In the rows, 128 means zero.
Each run below is a few steps of one of 7 hidden systems, one row a step.
V, trace 1:
[[143 171  94 114 127 160 128 114 148 148 117 112 142  99 148 143 108 103
  125 159  84 143]
 [114 120 100 144 150 106 157 119 171 122  93 142 109 118  83 112 111 122
   84 134  85 132]
 [142  98 118 133 135 127 110 103 135 141  82 180 104 126 104  87 128 127
  142 109 169 126]
 [149 147 121  83 123 130 108 116  91 138 114 153 125 145 149 135 150 125
  175 182 137 130]
 [ 77 146 113 116 133 104 135 124 146 148 163 125 119 122 113 171 137 141
  101 190 127 118]
 [ 90 127  94 151 130 160 118 116 170 170 125 145 142  95 130 122 103 122
  101  89 168 118]
 [185 152 101 111 123 166 122 105 120 132  75 139 132 113 150 121 112  94
  160 112  88 143]
 [137 127 120 121 141  86 147 123 147 112 105 126 100 138  77 130 137 128
  112 196  74 146]
 [ 81  96 119 138 147 105 116 122 147 146 123 179 116 139  92  99 132 155
  107 120 194 112]]
N, trace 2 (9 x 22):
[[166  98 154 165  95 142  96 137 170 145 162  82 101 137 103 114 122 135
  147 181 179 156]
 [103 154  98  90 149 139 147 158  84 111 106 160 186 167 158  91 151 124
  134 110 125 133]
 [129 125 168 122 140  80 122 102 132 119 138 115  83  71 120 175 115 139
  112 132  99  95]
 [100 108 104 164  91 176 128 148 155 146 150  97 139 172 130 115 104 119
  140 135 154 151]
 [161 163 108 106 137 123 139 117  99 129 111 183 151 112 145 124 169 132
  100  96 154 123]
 [149  99 154 115 141 105 116 114 141 128 104  85  99 102 117 143 121 116
  160 161  93 131]
 [ 85 128 117 166 119 147 137 157 144 107 149 144 140 171 112 113  99 140
  128  95 114 133]
 [157 149 142 117 123 114 122 115 114 143 149 154 132 107 146 126 157 146
   94 139 188 122]
 [116 110 122  93 143 125 131 125 115 137  95  87 139 126 147 140 134 105
  169 161  91 133]]
F, trace 3:
[[150 132 169 118 117 103 156 119 120  93 109 122 104 128 139  69  93 132
   92 170  98 144]
 [ 79  73 127 106 142 108 152 142 105 133  96  99 141 156 140 106 156 123
  133 127 160 123]
 [148 101 111 145  94 152 112 116 114 151 125 130 104 147 129 175 152 124
  182 107 162 124]
 [167 185 125 151 105 167 116 149 143 124 187 119 158 138 143 135 123 132
  123 140 117 150]
 [111 155 126 118 170  95 141 138 133 115 133 145 159  93 123 128 144 142
   78  97 113 110]
 [130  78 153 134 142 106 112  97 151 135  91 124  84  84 107 122  98 124
  139 105 128 109]
 [131 132 155 129  93 148 127 136 109 107 137 123 109 178 146  97  89 132
  170 169 112 148]
 [125 139 110 106 130 110 160 151  98 121 137 124 160 161 142 135 192 132
   98 144 151 137]
 [121  91 112 146 141 134 107 117 153 169 125 106 130  83 121 169 144 119
  134  76 169 109]]
T, trace 4:
[[122 122 161  80 145 113 141 137  91  98  90  97 139 129 164 103 116 113
  155 149  74 129]
 [ 48 103 116 152 138 105 151 143 161 127 158 100 119 133  95 170 116 139
  102 133  90 111]
 [114 110 112 159  83 158 123 133 124 148 159 157 121 180 131 127 135 141
  139 116 209 134]
 [209 160 147  99 125 119 116 134  76 106 127 133 141 132 151 144 176 126
  164 141 117 136]
 [138 140 142 149 171 105 142 142 177 107 139  90 146  77  97 129 120 129
   71 111  73 130]
 [ 79  97 130 161 115 151 121 116 148 138 122 169 114 137 123  76  73 141
  120  78 178 116]
 [149 124 166  82 104 122 117 116  58 114 113 134 102 165 170 123 133 132
  195 178 131 127]
 [110 143 118 128 159 106 157 167 151 117 157  61 161 120 110 178 163 125
  101 160  56 139]
 [ 87 116  99 193 117 148 123 129 172 151 166 166 132 128 101 134 117 146
   86  52 191 113]]
C, trace 5:
[[108 156 134 139 161 126  58 116 148 132 160 204 110 116  90 157  93 164
  191 114 115  98]
 [108 139 142 104  94 131 128  94 137 153 131 128  97 127 158  84  77 134
  101 232 160 135]
 [ 69 113  91  92 136 114 190 125  98 136  92  99 148 124 165 161 152 104
   93 111  95 113]
 [182 118 103 181 115 142 123 114 165 147 134 117 104  97  88 194 144 113
  131  74 114 131]
 [183 157 117 147 121 171 105 150 162 125 126 132 162 149 121  46 107 118
  135 164 133 177]
 [106 146 141  71 185  68 134 142  95 101 112 156 149 126 123 111 161 144
  116 152 105 111]
 [ 83  80 138 133 150 106  89 106 160 165 138 108  99  76 105 186 121 140
  158 104 154  92]
 [123 161  91 149  73 201 126 109 146 153 133 150 116 156 154 109  67 112
  139 160 133 153]
 [160 158 122  91 127  98 193 130  94 105 107 119 141 133 154 112 168 114
   59 170  98 143]]
M, trace 6, 9 rows:
[[158 115 148 113 133 146  84 148 125 136 118 126 158 140 136  58 139 128
  173 136 193 149]
 [ 82 104 142  94 135 127 143 145 105 136 142  45 152 122 169 176 137 114
  156 133 102 113]
 [100 159 113 172  96 124 143 110 170 134 192 154  94 120 102 179 109 152
   68 145 126 119]
 [176 155 109 125 128 162 123 110 128 135  87 191 150 112 147  47 110 118
  100  88 166 144]
 [163 106 147  78 155 110 139 129  87 108  63  80 135 114 150 140 149  94
  179 125  62 128]
 [ 83  95 131 179 122  89 136 143 162 111 174 117  77 168  50 183 134 158
  128 162 102 125]
 [118 142 120 142 126 153  83 128 140 157 156 197 154 142 131  68 116 156
  126 109 239 126]
 [166 135 154  64 127 156 123 123  83 139  95  57 171  88 222 120 129  90
  161 132 113 133]
 [ 87 124 113 169 112  98 192 131 151 104 157  91  83 132  89 216 129 127
   77 147  32 126]]
C, trace 7 (9 x 22):
[[159 172  93 164 100 164 122 100 128 127 142 191 103 128 121 174 105 127
  141  92 101 126]
 [188 136 157 120 117 121 139 134 143 118 120  86 135 117 138  70 122 121
   91 193 136 163]
 [ 71 110 116 108 187  98 136 159 119 114 114 127 172 131 114 134 156 132
  133  83  99 109]
 [146 120 127 158 122 130  83  94 155 149 139 166  72 104  92 162 111 143
  155 121 154 112]
 [127 142 123 110  97 167 132 129 122 139 121 112 142 155 167  71  97 114
  138 200 138 159]
 [103 147 118  98 151  87 168 140  93 112 132 131 148 121 138 174 178 132
   90 118  90 110]
 [153  97 131 173 136 139  97 115 176 157 139 108 116  76 103 162 125 126
  128  70 159 116]
 [150 157 121 132 107 173 116 133 132 113 114 159 137 165 136  58  73 117
  154 156 107 163]
 [112 130 142  89 154  59 159 141  99 100 123 129 126 139 117 129 174 142
   91 181 104 120]]
Q, trace 8 (9 x 22):
[[175  97 151 108 130  80 154  59 115 135  56 155  62  56 132 112 128 118
   74 115 148 108]
 [110  79 131 143 150 156 100 125 189 141  78  90 117 117 101  69  58 106
  174 147  96 151]
 [ 87 156  81 139 121 140 133 141 119 113 129 232 134 211 101  77 117 154
  128 140 146 138]
 [196 145 125  84 129 101 116 100 118 165 109 145 125  97 139 109 184 129
   99 196 199 136]
 [ 93 129  71 110 144 160 128  96 179 184  81  91 128  73 133 159 101  89
  133 154  80 135]
 [105 174 118 174 116 128 148 115 162  96 157 204  96 138  90 106  60 154
   73 119  83 128]
 [200 117 156 119 152 100 134 125 118 117  81 148 148 103 130  32 158 130
   73 107 191 144]
 [104  63  98  86 146 139 109  88 129 175  34 111 100 107 134 127 118  92
  199 145 121 123]
 [ 74 176 102 157 109 150 101 137 173 127 183 174 106 179  85 120  68 156
  145 206  94 141]]
M, trace 9:
[[143 149  94 122  97 140 178 100 102 124  93 154 102 130 149 151 120 106
  100 116  80 130]
 [178 136 106 139 134 105 141 134 132 104 100 167 114 148  78 122 164 130
  118 137 107 146]
 [134  82 133 131 169 114  96 149 143 134 102 120 144 129  96 102 156 130
  166 110 159 131]
 [ 80 110 147 116 130 136  91 136 131 146 155  91 130 130 145 151 109 138
  182 156 136 113]
 [ 90 159 130 135 100 137 148 130 134 131 180 121 131 136 152 129 102 145
   84 164 139 128]
 [158 147 113 125 117 130 159  99 122 139 107 151 130  92 153 116 133 117
   63  98 151 128]
 [181 119 111 124 130 136 136 111 122 123  73 129 108 117 123 141 132 100
  155 111  86 141]
 [106 121 119 143 146 108 122 154 141 108 131 143 121 175  74 129 140 144
  156 153  92 140]
 [108 105 152 125 152 105  98 141 139 141 149 133 140 123 118 103 141 155
  129 137 193 117]]
T, trace 10, 9 rows:
[[113 156 123 110  98 125 176  84 124 157 134 129 127  68 185 118 114 123
   20 135 172 116]
 [150  50 110 120 111 127 174  96  94 135  30 108  96 123 146 131 148  87
  136  71 136 127]
 [161 130  99 157 114 145 119 113 155 119 105 135  75 155  75 165 101 111
  183 159  44 151]
 [ 88 175  78 125 151 123 118 149 166 139 143 185 161 166  88  82 133 150
   95 198 140 150]
 [105  96 143  82 176  99  81 121 110 168 117 137 152  86 142 131 177 145
  152 113 216  94]
 [171 135 144 127 108 171 104 109 144 156 141  59 124  70 172 189 106  99
  171 128 109 130]
 [119 191  68 142  96 158 192 112 137 121 124 169 132 142 150 120  99 116
   41 130  84 143]
 [128  62 122 116 146  73 149 100 107 131  54 178  87 134  91  95 163 137
   97 109 185 111]
 [165  84 141 126 147 147  64 136 154 143 100  73 112 124  99 146 124 105
  244 154 101 146]]
F, trace 11 (9 x 22):
[[187 161  77 105 135 125 107 110 117 130  81 222 110 162  91 114 165 128
  166 182 124 147]
 [ 98 129 120 114 157 116  91 144 185 175 156  72 153 104  99 142 152 131
  134 228 146 144]
 [ 39 147 103 120 113 118 124  97 121 158 170 180  92 130 133 195 108 153
  126 151 138  86]
 [158 160  90 133  85 163 164  81 146 156  99 140 101 104 154 125  96 101
   71 159 115 148]
 [ 68 120  72 133 155 148 153 156 159 132  88 115 170 154 110  97 119 107
  118 124  82 152]
 [127 110  90 149 140 109 113 116 152 135  98 194  91 154  57 126 146 141
  141 139 140 131]
 [137 147 126 114 119 148  81 117 156 163 136 133 123 126 133  95 108 131
  153 211 168 145]
 [ 76 160  98  81 137 120 139 130 113 139 143 132 141 135 149 172 139 132
  134 185  95 119]
 [104 109  88 157 106 119 164 101 165 156 125 122  92 113  97 177 136 123
   72 134 135 123]]
N, trace 12, 9 rows:
[[162  95 116 131 119 127 148 106 122 125  73 115  93 124 122 145 132 101
  144 115  96 134]
 [142 103 134 173 129 130 123 150 142 104 138 142 118 160  83 122 128 141
  146  96 128 134]
 [151 151 156 120 138 113 105 148 110 118 165 137 157 138 136 115 157 152
  134 136 164 129]
 [104 136 145  92 143 112 140 137 112 122 132  89 144 116 155 143 127 121
  130 158  94 120]
 [ 92 110 122 158 113 139 152 122 151 140 137 107 116 115 128 150  97 121
   96  93 116 119]
 [174 130 115 145 101 156 119 118 129 150 125 145 135 125 141 118 145 120
  124 106 187 138]
 [176 131 130  99 142 116 132 124  95 111  88 129 130 132 131 126 152 115
  158 142  97 140]
 [ 99 102 152 154 140 100 137 144 148  95 142 114 110 144  89 135 106 146
  128 116  84 123]
 [115 133 141 147 110 142 111 143 134 140 181 135 152 139 145 113 129 151
  113 117 197 123]]
V, trace 13, 9 rows:
[[123 141  35 140 110 136 179 131 159 141  98 128 114 175  80 169 168 107
  104 200  68 166]
 [123 124  71 169 173 112 104 127 196 155 116 201 139 120  38 110 159 144
   85 103 177 126]
 [166 158 126  72 173 147  47  98 115 161  83 188 148  76 149  95 121 122
  201 125 159 118]
 [ 99 172 135  67 134  99 124  98 119 132 127 130  83 108 142 163 103 129
  139 251  59 120]
 [ 31 100  87 158 108 114 168  99 185 172 134 144  91 122 102 120  96 141
   34 156 176 116]
 [160 113  54 124 106 205 125  89 121 187  53 172 152 119 167 109 133  88
  153  54 183 141]
 [200 175  79  99 141 130 124 124 127 126  93 122 122 140 104 175 167  99
  185 205  31 166]
 [ 61 126 118 151 179  54 125 136 202 128 151 175 107 129  26 108 129 170
   50 193 132 120]
 [111 113 123 101 145 156  78  81 115 177  83 206 141  78 171  76  98 133
  143  57 245  92]]
Q, trace 14 (9 x 22):
[[108 130 130 143 178 114  56 140 169 135 155 169 131 117  69 138 120 161
  175 125 134 114]
 [121 186 129  90 136 151  98 125 105 144 155 173 179 112 184  98 121 144
  125 127 178 120]
 [107 123 132  79 114 107 169 101 100 138 104  99 105 112 174 141 122 113
   96 187 114 123]
 [ 96  88 107 183 113 132 153 131 197 137 143  85 106 136  75 140 109 123
   90 141 118 141]
 [190 145 107 173 105 166 127 124 126 118 127 180 136 143 120 100 128 126
  118  59 151 142]
 [186 134 151  75 155 105 115 117  83 107  74 140 128 115 142 108 146 116
  173 145  93 132]
 [ 34  97 120 118 176 102 102 145 169 150 139 109 133 127  90 143 116 141
  148 169 109 116]
 [107 163 116 158  92 166 117 120 144 158 188 172 136 134 149 123 107 152
   96 114 203 123]
 [209 154 139  94  92 140 167 103  77 116  88 111 122 115 190 107 138  95
  104 150 114 151]]

Which system made each run below?
trace 15 (2 x 22):
[[144 144 166  94 142 126  83  94 113 154 140 126 123  50 173 158 114 132
  152 114 165  93]
 [100 150 147 135 114 154 137 127 146 114 153  91 121 117 154 129  51 121
  132 140  65 131]]
 => C
trace 16:
[[ 84 148 150 120 160  94 122 125 142 104 152 136 109  92 114 156  91 148
  115 134  67 100]
 [123 102 149 148 105 139 130 100 150 138 120 130  95 109 140  81  74 129
   93 113 170 126]]
 => V
trace 17, 2 rows:
[[ 95 139 138 147 136 129 126 121 159 125 153 122 115  94 119 160  82 136
  119 108  81 110]
 [133 150 144 132 121 125 129 113 122 105 131 187 110 135 129  83  85 148
  109 129 127 125]]
 => M
trace 18:
[[140 108 145 116 122 146 130 151  98 129 126  63 164 125 175 139 151 109
  159  99 134 131]
 [135 155 126 160 107 133 152 121 131 108 163 135 108 122 124 175 106 133
  101  97  74 119]]
 => T
trace 19, 2 rows:
[[160 143 140 148 119 114 172 154 107  84 141 113 138 149 124 137 154 132
   94 100  88 138]
 [138  91 151 144 150 112 120 142 141 126 120 120 148 102 116  94 144 135
  102  68 181 119]]
 => F
trace 20:
[[ 67 117 135 111 129 119 138 140 114 143 160 100 156 127 166 150 145 139
  116 123 163 109]
 [117 132 115 157 106 169 126 129 140 141 157 102 137 117 146 176 109 117
  141  84 121 118]]
 => V
trace 21 (2 x 22):
[[172 207  85  87 123 162 155 150  59  98 108 165 177 175 172 130 157 108
  156 136  61 152]
 [168 140 180 133 172  59 111 147 155 116 186  78 134  56  96 179 183 153
   85 134 128 109]]
 => C
trace 22, 2 rows:
[[133  69 173 153 138  90 119 114 161 147 151  51  94  63 107 188 145 132
  113 107 155 104]
 [148 135 109 149 102 207 113 161 119 133 139 104 187 161 167 103 120 109
  179  72 141 154]]
 => N
trace 23:
[[123 111 151 115 110 159 120 112 126 145 113  85 128 105 179 101  74 110
  140 131 138 134]
 [116 127 106 134  97 131 183 130 108 105 113 120 109 172 134 142 118 115
  116 139  75 142]]
 => V
trace 24, 2 rows:
[[ 67 139  93 134 162 102 125 127 160 148 147 175 133 115  91 155 140 150
   94 116 136 104]
 [159 113 115 117 111 152 110  76 142 168  76 146  97  83 145 113 103 106
  136 130 165 125]]
 => C
trace 25:
[[105 105 103 130 158 115 141 108 153 143  83 130 115  84 101 149 121 115
  111  90 101 111]
 [149 111 119 144 115 153  97 111 154 134  97 157 102 145 102  93  94 121
  169 144 133 143]]
 => V
trace 26, 2 rows:
[[116 119 102  97 148 137 106 123 120 164 108 121 152 114 140 150 163 116
  163 130 150 122]
 [113 139 120 132 129 131 122 131 164 143 153  92 127 118 114 153 121 128
  128 185 103 140]]
 => M
trace 27, 2 rows:
[[208 139 192  81 111  96 120  76  70 122 112 129  79  63 174 155 137 127
  138 147 141 103]
 [ 96  77 107 160  88 148 170 156 127 105 115  64 108 207 116 151 119 109
  165 145  63 151]]
 => N
trace 28:
[[160 103 102 138  94 174 145  78 117 152  57 165 114 107 163  87  98  95
  115  53 168 130]
 [174 139 109 124 149 171 115 166 132 102  88  98 173 165 120  97 130  96
  198 132  50 170]]
 => F
trace 29:
[[171 134 192 121 121 103 138 119  92  82 134 109  90 113 144 143 106 134
  144 131  73 119]
 [ 91  91 134 173  87 131 172 158 131 111 161  85 129 185 125 122 129 137
  102 128 141 140]]
 => N
trace 30 (2 x 22):
[[206 176 126 168  89 157 141 148 159 130 188  84 154 119 135 142 148 122
   74 147 139 164]
 [154 146 121 132 156 123 152 130 110  99  95 184 158 109 135  82 127 127
   79  28 125 121]]
 => T
trace 31 (2 x 22):
[[124  74 160 122 158  59 130 109 122 146 135  85 103  59 120 209 196 146
   97  94 173  79]
 [139 123  92 191  67 214  88  98 182 170 150 143  92 145 112 143  64 118
  186 125 145 148]]
 => M
trace 32 (2 x 22):
[[114 116 120 146 125 118 102 146 131 131 163 151 112 172  85 172 165 151
  172 145 148 122]
 [155 171 133 129 106 145 105 109 140 155 177 143 131 101 153 135 126 140
  102 164 179 129]]
 => F
trace 33 (2 x 22):
[[ 86 104 138 142 123 146 128 144  95  91 113 163 114 192 127 109  88 139
  192  70  97 116]
 [153 155 184 117 117  93 117 154  73  86 188 139 130 160 149 138 157 164
  141 152 151 119]]
 => M
trace 34:
[[124  96 186 105 156  37 119 101 137 115 117 122  52  90  84 138 122 155
  110 204 111 106]
 [ 84  51 115 167  77 152 132 112 146 160 112 133  91 184 114  89 105 130
  141 132 212 139]]
 => M
